Each path is a new rotation, seen through one point. The rows after it are directions, each followed by how far the rotation turns it, in degrees each step (0 if it stays put).
Each turn is a multiple of 5 degrees from 10 to 175, or 0.
Each row of a path follows its step; steps can be skipped.
Path 1:
step 0: [ 0.78 -0.78  3.30  0.94  0.75 -0.13  2.23  1.23  4.98 -3.06  1.44  0.20
  0.75  4.79  0.67 -0.91 -4.76 -0.73  1.76  1.20 -1.76 -3.31 -3.06 -1.80
 -0.98 -2.21  6.43 -3.08 -0.37  0.25 -2.18  0.46 -7.14 -0.56 -2.85 -1.01
  2.17 -1.79 -0.63  0.38 -0.18  1.53  4.41 -2.06  0.40  0.71  0.47  0.01
 -2.38  2.35  1.82  0.87  0.33  1.10  1.81  1.04 -0.88 -0.11 -1.06 -3.59
 -0.16 -2.14  0.38 -0.69 -2.34  2.51 -1.79  3.88  0.52  2.81  0.45 -4.33
 -1.12  4.90]
step 3: [ 0.84 -1.20  7.23 -0.58  2.46  0.29 -1.16 -1.29 -0.13  2.79 -1.84 -3.16
  1.87 -4.18 -3.23  4.38  3.86  0.12 -1.83  4.71 -1.27 -1.43 -0.47 -0.12
 -1.86 -0.59  0.41  1.40  0.75 -4.47  0.10  0.72 -0.94  3.68  3.30  0.09
 -0.14 -1.12  1.12  2.47 -3.00  0.92  4.95 -0.37 -0.91 -0.14  2.18  0.36
 -1.00 -0.17  0.84  1.56  2.61  3.08 -4.05  1.29 -0.29  0.33 -0.16 -4.44
  1.47 -0.27 -0.05  0.41 -2.17 -0.23  0.11  5.80  3.58  3.79 -2.05 -1.09
 -1.47  0.37]
step 12: [ 1.04  2.33  4.27 -1.42  3.51 -0.72 -3.53 -1.16  1.75 -0.95  3.40 -0.09
  1.60  1.70 -2.71 -1.85  0.07 -0.67 -0.10  0.77 -2.33 -5.74  1.33 -1.63
 -2.96 -1.36  0.67 -1.61  0.23 -4.05  2.39  2.70 -3.12 -1.96  4.22 -0.76
 -0.02 -5.29  3.76 -0.68 -1.74 -0.82  5.48 -1.35 -2.08  1.70 -1.91 -3.14
 -2.97 -2.57  2.70  1.49 -0.08  0.96 -2.38 -1.02 -2.01  0.13 -2.49 -4.23
 -0.55 -1.97 -0.76 -2.19  2.80 -0.89  0.09  0.70 -1.44  2.57  0.92 -3.04
  2.16  2.97]
step 20: [-4.47  1.16 -1.75  0.03 -1.77  1.58 -1.65  1.70  4.60  5.53 -0.93 -0.57
  3.92  0.91  0.36 -2.13 -6.04 -1.52  2.77  0.88  0.01  1.90 -0.98  0.45
  0.49 -1.34  0.18 -0.37  0.96  1.97 -4.73 -0.48 -4.35  1.73 -1.28 -6.52
  0.09 -0.52 -0.96 -1.10 -0.91 -0.11  4.52  0.34 -0.70 -3.36  0.20  0.08
  1.85 -0.42  2.83  2.14 -0.78 -2.17 -0.16  1.62 -3.80 -0.57 -0.35 -0.89
 -4.56  3.61 -0.58 -0.20 -0.82  4.22  0.94  0.59  0.87  1.99 -1.57  0.53
 -4.11 -2.17]
step 22: [ 0.62 -0.80  3.87  1.65  0.33  0.35 -2.30 -0.74  0.53 -1.10 -3.19  1.34
 -1.36 -5.30 -1.80 -0.43 -2.18 -0.74 -1.47  1.81  3.21  3.27 -0.62 -0.43
 -0.29  2.54 -2.75 -4.37 -1.46  0.94  4.11  0.48 -0.93  5.47 -2.90  0.18
  4.23  0.02 -1.52  1.38 -3.08 -1.03  4.28 -0.14  0.24 -3.61  0.04 -2.12
  0.89  0.70 -4.03  0.47  1.75 -1.31 -2.65  3.17 -1.83  2.46 -2.43 -0.19
  0.31 -0.21  0.01  3.44 -2.41 -1.54 -0.94 -0.56  3.47  2.07 -0.29 -3.33
 -0.66 -6.60]
step 26: [ 0.14  3.47  1.11  0.32 -0.36 -1.58 -0.64 -0.91  5.09 -1.71  0.40  3.10
 -0.68 -1.15 -4.78  4.08  1.19 -0.08 -0.93  3.31  1.16  1.23 -0.01  0.21
 -1.62 -1.98  0.47  2.30  2.51  2.73  0.02  1.35 -0.05 -1.21 -1.26 -3.65
 -1.78 -1.15 -1.38 -2.39  0.59  1.64  4.33  1.30  2.76  2.50 -0.58  5.72
 -1.13  1.91  0.07  3.63 -2.48  0.00 -1.36 -2.60  0.12 -1.51  1.52 -0.54
  3.43 -1.75 -1.45  1.68  2.97  0.48 -0.98  5.93 -0.15 -5.24 -5.16 -1.50
 -1.66  3.65]
step 28: [ 4.94 -2.90 -0.74 -2.21 -1.54 -5.31  2.12  1.25 -0.06  1.52  0.47 -0.80
 -5.08  0.49  2.89  1.01 -0.78 -3.47 -1.63 -0.51 -0.02 -1.91  1.21  0.16
  2.82  0.05 -1.05  1.63  0.93  1.12  0.89 -1.94  2.59  1.73 -2.36 -1.37
 -0.77 -2.53  3.84  0.17  1.32 -2.62  2.53 -1.81  1.59  2.35 -3.22  2.92
  1.02 -0.36 -0.43 -1.36 -0.15 -0.44  1.65  2.66 -1.59  4.52 -5.40 -1.40
  0.43  1.04 -3.41 -2.46 -0.84  4.65 -3.03  6.56  1.08 -0.70 -1.78 -3.64
  1.13 -0.69]
Directions:
[ 0.11 -0.09 -0.63  0.74  0.68  0.21  0.38 -0.54  1.44  0.10 -0.09 -0.46
 -0.29  0.07  1.08 -0.23  0.74 -0.73 -0.18  0.57 -0.06  1.02  0.03  0.47
 -0.19  0.69 -0.47 -0.01 -0.17 -1.01  0.37  0.04 -0.53  0.24  0.30 -1.16
 -0.63  0.60 -0.88  1.39  0.60  0.24  0.31  0.96  0.53 -0.03 -0.01 -1.11
  0.42 -1.09 -0.75 -0.27  0.58  1.16  0.19 -0.64  0.07  0.45  0.12  0.80
 -0.84  0.20 -0.19  0.60 -0.21  0.40  0.74  0.30  0.16  0.55  0.29  0.56
 -0.19  0.54] => 25
[ 0.48  1.20  0.62  0.08  0.84  1.43  0.35  0.37 -0.12  0.55  0.65 -0.56
 -0.17 -0.02 -0.76 -0.38  0.29 -0.70  0.75  0.06  0.42 -0.39 -0.58  0.18
 -0.37  0.35  1.54  0.97  1.03 -0.36 -0.70 -0.03 -0.41 -0.02  1.29 -0.73
  0.03  0.83  0.02 -0.40 -0.11  1.37  1.12 -0.79  0.10  0.59  0.10 -0.05
  0.25  0.62 -0.10  0.28  0.03  0.08  0.18  0.31  0.64  0.15  0.16  0.04
 -0.49 -0.10 -1.03 -0.05 -0.16  0.30 -1.14 -0.05 -0.38 -0.51 -0.37  0.35
 -0.64 -0.28] => 125
[ 0.11  1.67 -0.13 -0.12  0.14 -0.04 -0.19  0.67  0.86  1.13  0.01 -0.62
  0.80  0.58 -0.63  0.58 -0.06  0.56 -1.57  0.55  0.42  0.38  0.46  0.30
  0.48 -1.39 -0.19  0.31  0.07 -0.24 -0.02  0.00  0.14 -0.53 -1.12  0.24
 -0.19 -0.03  0.44 -0.46  0.43 -0.21  0.41  0.53 -0.15  0.26  0.38  0.64
 -0.12  0.42 -0.92  0.20  0.04  0.53  0.78 -0.65  0.91 -0.36 -1.08 -1.02
 -0.60  0.00  0.40  0.12 -0.40 -0.11  0.39 -0.65  0.50  0.00  0.74  1.02
 -0.70 -0.50] => 60
[ 0.83 -0.23  0.67  0.09  0.20  0.74 -0.91 -0.40  0.62 -0.28 -0.01  1.02
  0.40  0.34 -1.12 -0.54  0.23  0.17  0.72  0.20  0.11  0.43  0.82 -1.16
  0.23  0.41 -0.33 -0.58 -0.69 -0.78 -0.30 -0.64  0.12 -0.32 -0.08  0.11
  0.23  0.19  0.55  0.43  0.41 -0.65  0.76  0.14 -1.10 -1.16 -0.44 -0.93
  0.59  1.14  0.02  1.19 -0.11  0.63  0.53  0.80 -0.12  0.35  0.95 -0.46
  0.40 -0.52 -0.27 -0.80 -1.02 -0.68  0.34  0.11 -0.20  0.68  0.37  0.75
  0.10  0.01] => 35
[-0.27  0.66  1.40 -0.11 -0.48  0.10 -1.32  0.29 -0.29  0.82  0.17  0.64
 -0.52  0.33  0.29 -0.62  0.38 -0.49  0.67  0.08 -0.20  1.26 -0.15  0.02
  0.09  0.17 -1.17  0.52 -0.48  0.48  0.50 -0.25 -0.38 -1.00 -0.90 -0.40
  0.58 -0.28  0.62  0.10  0.31  0.62 -0.36 -0.46  0.12  0.74  0.40 -0.10
 -0.33  1.01 -0.20 -0.56  0.78 -0.73  0.51 -0.02 -0.97 -0.61  0.31  0.81
 -0.50 -0.37 -0.36  1.62 -0.13  0.27 -0.32  0.04  1.14 -0.15 -0.43  0.14
  0.55  0.46] => 160
[ 0.98  0.69  0.12 -1.12 -0.68  0.28 -0.43  0.21 -1.04 -0.55  0.37 -0.93
 -0.63 -0.50  0.78 -0.44  0.30  0.09 -0.87  0.12  0.83 -0.34 -0.14  1.13
 -0.41 -0.77  0.05 -0.06  0.62 -0.57  0.65 -0.74 -1.16 -0.76  0.18 -0.42
 -0.32 -0.01  0.50  0.01  0.19 -0.40 -0.11 -0.52 -0.01 -0.61 -0.28 -0.91
  0.17  0.22 -0.06 -0.63  0.23  0.75  0.30  0.37 -0.02 -0.05  0.30 -0.35
 -0.32 -0.01  1.42 -1.02  0.12 -0.27 -0.03 -0.03 -0.14  1.07 -1.16 -0.37
  1.39 -0.01] => 115
[ 0.25 -0.67 -0.53  0.37  1.04 -0.56  0.40 -0.54 -0.43  0.19 -0.50 -0.03
  1.86 -0.87 -0.40 -0.84  1.21 -0.89  0.36  1.27  1.36  0.00 -0.13 -0.11
 -0.56 -0.30  0.95  0.49  0.06  1.18  0.49 -0.77  0.45 -0.08 -0.26  0.37
 -0.18 -0.07 -0.12 -0.51  0.08 -0.40  0.05  0.41  0.57 -0.63 -0.12 -0.05
  0.18  0.09  0.32  0.08 -0.01 -0.46  0.60  0.33  0.61  0.06 -0.03 -0.52
 -0.43  0.21 -0.15  1.26  0.03 -0.74  0.24 -0.26  0.70 -0.08 -0.29 -0.38
  1.07  0.84] => 90
Path 2:
step 5: [ 1.24  1.55  1.78  3.86  0.90  1.87  0.25 -2.67  0.80 -1.31 -1.42  3.95
  0.19  6.08 -1.24 -2.41 -1.98  0.82  0.17  2.00  2.14 -0.66 -0.23 -3.67
 -0.89 -4.36  1.18 -2.03  2.41 -0.81 -0.60  0.68  1.04  0.46  0.34  2.19
 -1.82 -1.22  4.73  0.23  1.81  2.47  1.49 -1.05  3.71  0.43  5.39 -1.77
  2.86  1.63  5.17 -0.94 -6.58  2.64 -0.32  3.08 -5.41  2.52 -2.58 -4.22
  3.98 -2.67  0.26 -2.53  3.67 -0.75 -1.31  3.95  3.49 -1.70  3.10 -3.35
  3.10 -1.29]
step 9: [-0.79 -6.20 -0.11  0.52 -1.37 -3.20  1.86  1.48  0.33  0.09 -2.94  2.83
  2.15  3.28  1.55 -4.53 -1.89  2.73 -4.76 -1.42 -1.37 -4.86  0.90 -2.54
  3.35 -2.16  0.72  1.97 -1.36  0.61  1.36  3.41  0.05  1.97  3.75 -0.09
 -1.90  1.31  0.95 -1.54  2.97  4.75  2.54  2.93 -2.31  0.77  0.78 -0.68
 -0.08 -2.39  2.72  2.52 -3.96 -2.07 -3.44  0.26  1.43  1.84 -5.27  1.96
 -3.75 -4.48  5.59 -4.40  0.17  3.18 -0.47  0.34  0.91  1.60 -2.70  0.93
  3.50 -3.68]
step 15: [ 2.16  0.28 -2.00  1.65 -4.37  1.20  0.80 -0.65  1.55  1.47 -3.71  1.78
  0.99  3.92  1.02 -2.03 -2.74 -2.04 -3.55  3.62 -5.91 -1.99 -0.56  1.31
  3.22  2.50 -3.61  2.27 -3.44  4.61 -2.67 -3.83  0.89  2.41  5.79 -0.65
 -2.49 -0.79 -2.98 -0.84  5.51 -2.69 -2.69 -1.63  2.38  3.06  0.27 -2.89
  2.34  0.05 -1.98 -1.41  0.20  0.45  3.42  1.16 -0.08 -1.88 -1.14  0.64
 -2.89  5.12  6.08  1.69 -3.90 -1.28  0.02  2.71  0.02 -0.99 -0.33  3.01
  2.36  0.47]
step 18: [ 0.88 -0.60  2.06  6.53  5.00  3.36  0.07 -3.66 -0.24  2.45 -2.49  1.31
  1.25 -0.81 -2.63  4.14 -2.23  1.91  2.76  3.65 -0.23 -1.99  1.04  0.94
  0.89 -0.49 -1.39 -0.38  3.24  3.34  0.02  1.96  0.04 -3.27 -2.18  4.07
  1.31 -3.12 -3.75 -0.03 -0.95  3.46 -3.04 -2.22 -2.13  3.19  0.36  1.22
  1.47 -4.87  3.06  2.29  0.02  1.43 -1.72  2.95  2.11  6.85  1.79 -0.94
  2.74 -3.36  1.63  1.69  0.83  5.72 -1.53  1.92  3.94  2.15 -2.04  0.79
 -3.40 -1.35]
step 21: [-1.63  0.66  0.08  3.01 -1.56 -0.69 -0.72  3.93 -0.68 -0.95  2.63  2.40
  0.27  4.23 -2.37 -3.99 -3.94  5.64 -7.58  2.41 -3.48  0.84  1.21  0.10
  1.25  0.36  1.29 -1.67  1.39  1.84  1.38  1.44 -0.93 -0.96  1.58 -2.01
  1.85  0.78  3.85  2.70 -1.51 -2.54 -0.09  1.98  1.50 -2.47 -1.32  3.72
  2.38 -3.48 -0.40 -5.94 -0.40  1.47  2.82  5.87  2.35  1.13 -1.43 -2.39
 -1.02 -3.84  2.49  1.96 -1.23 -2.06  0.00 -0.19 -4.39 -3.69  4.55  0.56
  4.48 -0.97]
step 27: [-7.93  3.81 -0.64  4.49  0.65 -0.06 -0.40  5.31  1.09  2.53  0.57  4.97
 -2.31 -0.49  1.34 -2.20  3.22  1.01  1.47 -4.46 -2.42 -2.98 -0.36  3.08
 -2.24  2.06  1.88  2.56 -0.61 -0.06 -1.22  1.20  3.92 -2.59  1.71  0.16
 -1.30 -0.97 -0.91  2.25  2.96  1.84 -4.52  1.78  3.01  1.18  1.25 -3.61
  2.72 -4.21  1.03 -2.83 -0.24 -0.46 -1.46 -0.19 -0.34  2.82 -4.37 -4.77
 -1.67 -0.54  5.55 -2.08 -4.53 -2.67  0.84  2.12  0.59  0.17  0.86 -2.79
 -1.14  0.75]
step 28: [ 2.17 -3.59 -3.25 -0.71 -4.54 -0.70  5.19  3.64 -1.15  0.79 -2.17  3.23
  3.40  5.23  2.91 -1.65  0.33  2.94 -2.13  0.23 -4.80  0.18 -0.78  0.58
  1.02 -0.61 -2.71 -1.83  1.78  1.05 -1.51  1.82 -3.21  1.38  3.02  2.74
  1.12 -5.37  4.24 -0.32 -1.64 -0.44  2.34  2.05  1.88  1.60  0.52  2.62
 -2.04 -0.02  6.64 -1.68 -3.92  1.52  0.94  5.72 -1.10 -0.56 -1.48 -2.49
 -1.42 -5.68  2.95 -0.87 -2.08 -1.03 -0.21 -2.66 -3.32  0.94  2.51  2.17
  1.24  0.59]
Directions:
[ 0.58 -0.38  0.58 -0.72  0.20  0.82  1.15  0.64  0.08 -0.60 -0.43  0.13
 -1.37 -0.91 -0.08 -0.19  0.25  0.42 -0.26 -1.12  0.06  0.09 -1.03 -0.35
  1.14 -0.36  0.61 -0.60 -1.44  1.06 -0.41 -0.28  0.01  0.20  0.71 -0.02
  0.86  0.20 -0.28 -0.14  0.44  0.55 -0.12  0.44  0.72  0.00  0.10 -0.09
 -0.76  0.24 -0.03 -0.84 -0.17  0.62 -0.02  1.42 -0.73  0.51 -0.29  0.09
  0.62 -0.05 -0.55  0.40  0.01  0.94  0.57  0.01  0.69 -0.42  0.47 -0.24
 -0.69  0.30] => 60
[-0.82  0.47  0.97 -0.46 -0.38 -0.35 -0.83  0.63 -0.09 -0.05 -0.32  0.60
 -0.14 -0.08 -0.95 -0.17  0.18  0.10 -0.33 -1.37  0.49 -0.07 -0.26  0.72
 -0.75  0.79 -0.88 -0.67  0.52 -0.11  0.30 -0.35  0.87  0.28 -0.58  0.19
 -0.17 -0.22 -0.29 -0.11  0.53 -0.47 -0.59 -0.07 -0.92  0.91 -0.50 -0.23
 -0.23 -0.90  0.00 -0.51 -0.13  0.43  0.41  1.19 -0.22 -0.27  0.87 -0.32
  0.64  0.17 -0.98 -1.04 -0.34 -0.97 -0.20  0.21  0.18 -0.05  1.63  0.55
  0.90 -0.40] => 70
[ 0.46 -0.31  0.54  0.23  0.84 -0.06  0.51 -1.07 -0.07  0.02  0.22 -0.88
 -0.82 -0.04 -0.56 -0.62 -0.63 -0.43  0.40 -0.22 -0.40  0.07 -0.42 -0.31
 -0.24 -0.42  0.44  0.49  0.89 -0.19 -1.35  0.35  1.11  0.59 -0.02  0.19
 -0.52 -0.15  1.47 -0.63 -0.98 -0.06  0.12  0.30 -0.65  0.81 -0.45 -0.07
  0.41  0.84 -0.80  0.47  0.05  0.10 -0.36 -0.18 -0.28  0.94  0.50  1.03
  0.23 -0.44  0.22  0.28  0.10 -0.23  0.17  0.13  1.56  0.87  0.81  1.15
  0.21  0.12] => 55
[-0.28 -0.49 -0.43  0.66  0.07  0.13  1.17  0.11 -0.91  0.09  0.03 -1.02
  0.23  0.31  0.04 -0.09  0.30 -0.76 -1.34 -1.90 -0.80  0.40 -0.22 -1.16
 -0.20  0.05 -0.37 -0.25  0.30 -0.42  0.84 -0.30  0.52 -0.14 -0.38  0.20
 -0.19 -0.14  0.42 -0.57  0.72 -0.03 -0.48  0.22  0.95  0.21  0.61  0.20
  0.12  0.64  0.47  0.10  0.02 -0.66 -0.49 -0.37  0.56  0.06  0.61 -1.39
 -0.72  0.75  0.54 -0.75  1.36 -0.47 -0.04 -0.05  0.45 -0.43  0.26 -0.33
 -0.70 -0.12] => 95
[-0.09  0.50 -1.03  0.35 -0.27 -0.32 -0.71 -0.80  0.00 -1.27 -1.22 -0.72
  0.26 -0.40  0.34 -0.72  0.08  0.49  0.68 -0.82  0.40  0.86 -1.01 -0.71
  0.23 -0.31  0.40  0.25 -0.74  0.22  0.50  0.78 -0.56 -0.55  0.24  1.11
  0.61 -0.03  0.40  0.27 -0.39  0.04  0.70 -0.39 -0.06  0.40  0.21 -0.42
 -0.04 -0.69 -0.19  0.45  0.42  0.39  0.97 -0.15 -0.89  0.52  0.90 -0.88
 -0.13  0.55  0.89 -0.65 -0.02  0.54 -0.27  0.33 -0.76  0.56 -0.20  1.12
  0.86 -0.40] => 170
[ 0.58  0.42  0.02 -0.53 -0.24  0.25 -0.46 -0.13  0.07  0.13 -0.79 -0.12
  0.17  0.02  0.76  0.26 -0.09 -0.32  0.01  0.28  0.08 -0.81  0.54 -0.30
  0.55  0.14  0.41 -0.10  0.51 -0.27  1.09 -0.73  0.00  0.44  0.63  0.52
  0.06 -0.32  0.15 -0.87 -0.41  1.02 -0.72  0.11 -0.04  0.48 -0.87  0.47
 -0.78  0.81  1.27  0.61 -0.61  0.46  0.08  0.77 -0.43 -0.07 -0.18  0.20
  0.85 -0.61 -0.04 -0.34  1.41 -0.81 -1.37  0.37 -0.90  0.86 -0.44  0.97
 -0.63  1.32] => 175
[-0.66 -0.27  0.37 -1.40  0.08 -0.62 -0.82 -0.43 -1.25  0.50 -0.41 -0.07
 -0.40 -0.13  0.39 -0.28 -0.17  0.33 -1.10 -0.41  0.30  0.48  0.23 -0.46
  0.39 -0.15 -0.14  0.33 -0.10  0.41 -0.70 -0.02  0.12 -0.48 -0.38 -1.03
 -0.60 -0.34  0.49  0.90  0.43  0.09 -0.09 -0.67 -0.80 -0.53 -0.78 -0.45
  0.54 -0.25  0.32 -1.30 -0.35 -0.29  0.56  0.35 -0.87  0.10 -0.70  0.40
 -0.11  0.71  1.55  0.85  1.01 -0.53 -0.70  0.32  0.63 -0.12 -1.07 -0.28
  0.39  0.26] => 65
